(in the rows, 128 means zero)
Rotation paths and how fast each direction turns (deg/step):
Each turn is a multiple of 5 degrees from 10 to 175, or 0.
Each row of a path follows its step; steps can be skipped.
path 1
step 0: [138 131 132 122 130 119 133 122 140 127 109 132 119 107 128 129 124 133
 129 129 116 136 125 116 140 116 132 141 125 138 136 132 135 136 141 121
 124 128 131 125 133 127 130 129 127 119 133 141 119 125 145 126 129]
step 1: [131 142 120 132 127 130 129 134 144 134 135 132 134 123 131 117 143 152
 129 135 121 128 132 117 136 128 137 129 133 117 126 132 134 132 126 133
 124 120 147 128 119 126 118 114 137 138 124 130 136 131 132 130 138]
step 2: [134 128 135 135 129 124 124 132 131 125 135 118 126 131 119 135 124 122
 129 128 117 141 122 118 145 137 142 120 122 132 128 126 118 134 148 131
 136 122 140 126 121 145 116 140 114 128 126 132 132 126 138 125 132]
step 3: [123 133 125 122 133 112 123 128 135 123 123 131 125 119 118 127 128 143
 149 124 110 118 131 132 136 129 131 138 133 127 137 147 118 130 125 130
 122 112 130 129 131 131 130 138 126 130 123 118 124 115 128 139 136]
step 4: [134 135 134 138 125 117 123 136 128 128 147 133 146 132 139 124 140 138
 126 137 124 125 135 136 133 128 130 125 130 145 122 137 115 125 138 127
 128 127 132 129 130 133 125 118 120 114 139 121 140 131 141 132 133]
step 6: [145 141 124 129 133 118 137 145 136 127 117 135 124 122 142 126 141 147
 128 142 122 120 126 128 127 131 126 136 119 128 124 133 132 133 128 132
 128 122 132 140 141 128 129 126 122 139 129 141 124 122 136 130 135]
step 7: [134 130 129 132 128 129 128 125 131 122 139 139 136 128 114 122 129 129
 103 132 127 134 125 114 143 129 143 133 129 132 132 129 122 139 139 125
 126 120 141 141 128 118 119 126 124 129 116 133 141 133 143 129 125]
step 8: [141 128 117 123 132 115 128 122 150 116 124 131 119 118 130 132 127 126
 136 123 128 137 124 121 126 142 134 120 134 130 137 141 130 140 126 143
 124 114 141 119 125 138 123 140 123 129 130 130 132 121 128 134 134]
step 9: [121 138 132 128 121 116 130 135 131 123 131 120 144 122 137 119 135 135
 140 135 132 121 126 123 143 128 130 154 123 135 130 135 109 133 143 129
 118 126 133 127 130 134 124 131 129 127 126 132 140 122 124 124 135]
step 10: [128 140 138 136 123 117 131 133 139 127 136 132 127 123 121 121 127 132
 127 118 109 135 125 128 128 124 146 122 137 138 138 132 142 121 150 125
 128 121 134 126 128 124 130 128 127 115 139 119 140 134 125 138 128]
Directions:
[129 129 131 130 130 129 128 130 125 127 129 128 131 127 123 129 127 128
 125 128 128 126 128 124 129 126 125 126 128 126 134 129 124 127 131 126
 127 132 129 125 129 128 128 131 126 128 132 131 129 129 129 124 124]	145
[127 126 125 127 129 129 127 127 129 124 128 126 130 129 121 126 125 131
 131 125 127 127 128 126 125 124 130 133 128 129 127 126 126 129 130 128
 130 129 129 128 129 123 128 127 132 128 124 126 128 128 129 129 123]	160
[124 129 128 126 125 130 123 129 130 124 126 130 130 133 129 131 129 126
 131 131 125 127 130 129 126 124 129 128 128 127 131 126 128 130 130 124
 127 127 127 127 127 130 125 129 125 129 130 125 131 127 125 131 128]	55
[129 129 127 124 134 131 127 124 129 126 132 127 129 126 128 129 129 130
 127 130 129 128 131 131 130 131 128 125 132 130 126 129 130 133 128 127
 131 131 128 124 125 128 126 127 131 128 129 129 130 130 126 128 126]	110
[127 129 126 131 129 129 127 127 129 129 126 130 128 126 130 128 123 132
 124 133 127 127 126 127 128 127 127 126 126 122 126 124 131 129 129 127
 130 124 127 127 129 132 129 127 128 125 123 129 130 127 129 126 125]	65
